The rows of T fall into 3 groups, and each row is roughly a mix of its group's hidden directions.
T, 95 rows:
[[ 18  21   0   8  20 -48  -6 -39  27 -15]
 [ 25   4 -11 -22  27 -47  -4 -28  22  24]
 [-21 -10  27  39  16   1  25  -7 -24  42]
 [-20  29  34 -19 -22  16 -29 -21 -14 -32]
 [-26  -8   8  10  11  18  30  16 -24  54]
 [ 12  11 -17  -9  -7 -52 -22  -1  30 -36]
 [ 21  -1  39 -32 -35  10 -27 -11 -14 -25]
 [ -6 -44  -9  48  26 -13 -14  -4  26   0]
 [ 27 -26   5 -23 -15   3  -7 -21   6 -58]
 [ -4 -13  43 -13 -38  22 -31   3 -19 -25]
 [ 15   7 -15  -5 -10  31  -2  -1  12 -66]
 [-14  15 -17 -17   6  -4   4  29  -9  63]
 [ -9  30  34 -32 -36  24   4   4 -31  -4]
 [-11  26   4   2  23  -8  39   4 -20  52]
 [-14 -12 -18  47  37 -18  19   2  22  26]
 [  2 -39   3  -6 -29 -12 -15 -40 -17  37]
 [ -1  42  11 -40 -26  18  -2  30  -8 -24]
 [-17 -17   7   6   9  15  16  21 -26  61]
 [ -7  23  -6 -14  -3 -50  38  -7 -26  25]
 [  8 -41 -20  29   7 -25   6 -12   4  46]
 [ -3  50 -24 -17  22   8  23  29  15 -24]
 [ -3 -18  16  25  20 -37  18   1  36  37]
 [-14  12  46 -16 -35  23 -23  -5 -22 -24]
 [ -8 -42  18  21 -11  -3  -7 -41 -22  33]
 [ -3  39  17 -44 -30  18  -5  11 -13 -26]
 [ -5 -42   7   7 -24  -5  -9 -37 -26  37]
 [ 18  16 -15 -13 -22 -21 -19  -7  10 -61]
 [-16  39  15 -15   1  20  11  40  19 -37]
 [ 10 -46   3   9 -22 -12  -8 -27 -21  44]
 [ 30 -49  -5 -31  13   8  -4 -21  15 -30]
 [ -7 -16  26  28  24 -24  38 -33 -17  17]
 [  3 -20  31  -5   9  62  -2  11 -22  11]
 [ -4  33  13 -45 -38  19   1   7 -28  -7]
 [-26  19 -30   5 -14 -18  21 -24 -48  17]
 [ 32 -28  22 -16   8  19 -38  11  31 -23]
 [-22  20 -32   3  -9 -52  12 -19 -23  18]
 [-24  38 -23  15 -28  17  27  -7 -35 -13]
 [-14  14 -48   6  -5 -14  31 -35 -29   9]
 [  9 -56  -8  18  26  24 -30  12   0   6]
 [ 20  30   5 -17 -21 -41   0 -30   9 -36]
 [-31  29   5   9 -13 -33  -2  31  14  41]
 [ -8 -10 -46  15  28 -18  25 -22   3  36]
 [-19  14 -19  10  28   0  42  35  33   6]
 [ 23 -34   6  -7 -10  41 -26 -21 -16 -33]
 [ -3 -12  23 -20 -46   4 -43 -21 -23  -7]
 [ 17  -7 -31  12  43 -17  26   9  41  -2]
 [ 12 -24  -6  -2 -28  -1 -37 -19  -5 -53]
 [ -9  37 -32   0   4 -32  32 -17 -20  29]
 [ 15   1  29 -40 -38  12 -25  12   1 -32]
 [ 20  18  36 -29  15  -1 -25  36  12 -29]
 [ 21   7   6 -30  -3  19 -26   6   7 -59]
 [ 27 -32 -13  -7   5  17 -56  13  20  -9]
 [ 15 -21   3   6 -15  52  -6 -21 -27 -35]
 [ 13 -47   2  17   7  35 -37   9   5 -24]
 [ 34 -31   1 -32  19 -32   5 -37  10  -1]
 [ -3  18 -46  -1  19 -15  38  14   9  35]
 [-17  12   2  -2  21 -52  16   9   5  46]
 [-19 -13  34   7   7  31   5  38  15 -39]
 [ 24   8   6   6 -19  -5 -39 -14  20 -53]
 [-30   5   2  36 -23  29  -5  38 -29 -12]
 [  7 -33   0 -14  22  -8   6   4 -15  63]
 [ -9 -32 -21  41  32 -17  15   2  27  23]
 [-17  -2  15   2  17 -50   1  19  20  45]
 [  6  -8  -9  -6  20 -51   6 -27 -15  42]
 [ -2  14  32  -9 -32  -1 -53 -14 -11 -25]
 [ 18 -37  -1   7  -1  36 -46  10  13 -25]
 [-12  22  17 -16  -6  47 -12  46   3 -18]
 [ -9  -2  15 -16  -7  42  -6  30  -5 -52]
 [ 25 -17  32 -21  10  23 -37  24  22 -25]
 [ 25 -24   1   5 -17  41 -16 -25 -14 -42]
 [  1   1   7 -14  19 -54 -15  13  24  39]
 [-14 -18   3  58  37 -15   1  -4  19  11]
 [-18  44   6   3   2 -33  40 -12  -8  29]
 [  8 -33   6   6 -11  66  -9 -12 -12   6]
 [  2  24   0  32   2 -10 -19 -20  25 -54]
 [-22  23 -34  11 -16 -42  15 -19 -16  31]
 [ -8  16  -2   1  23 -52  16  18  35  27]
 [-27 -11  18  18 -29 -22   6   1   4  56]
 [-10  38   5 -21 -16 -34  41  -9 -19  22]
 [ -4  37  -7 -33  -6 -39  40 -14  -4  13]
 [  8 -20  15  -9  33 -60  -5   0  21   9]
 [  0 -31   3   7 -27  52 -25   0   4 -32]
 [ 41 -17   0 -37  -4 -34 -13 -30  10 -20]
 [  4  15  34 -23  17 -24 -25  42  24  17]
 [ 19 -13  39 -18  17  21 -29  33  31  -5]
 [-14  -4  24   0  21  19  23   4 -35  51]
 [  4  30  14 -50 -35  19   0  15 -19 -17]
 [ -5 -31   6  27   4  53 -21  11   8 -29]
 [ 36 -23  -8 -32  20   2 -33 -13  37   8]
 [ -2 -20 -20  48  34 -25   4   2  28  20]
 [  1   2 -39  18  46  -5  38  12  20   9]
 [ 29 -29 -23 -42  21 -32   3 -18  10  -6]
 [-24  24  39  19 -24  15  39  -9 -22   9]
 [ 11 -15  -9 -11  -9 -45 -40  -2  31 -28]
 [ -4  43 -11 -17  19  17  16  33  14 -39]]
Here is one row of each group, with its name. Which group are the others in?
[ 11 -35 -17  37  32 -24  -9 -31  14  14] => P
[-12  49  -1 -20 -15 -35  35  -6 -10  19] => B
[-22  21  -1   6  15 -23  25  23  20  52] => S

[  6 -11 -21 -16 -19 -45 -46 -10  15 -18] => S
[ 24  -6 -39   0  32 -26  28   0  33  18] => P
[ -4  -9  29  -9  31 -37  -1  13   3  50] => S
[-27   1  -2   5  -9  51   1  41  -9  28] => B
[-12 -16  40 -16 -35  31 -23   4 -16 -29] => P
[-24   1 -30 -16  -5  22   4  51 -18  28] => B
[ 10  -4 -35   2  12 -43  19 -42  -5  22] => S
[-16  37 -25   3  -1 -46  25 -11 -20  22] => S
[ -1   4 -33  21  45  -5  41  13  21  12] => P
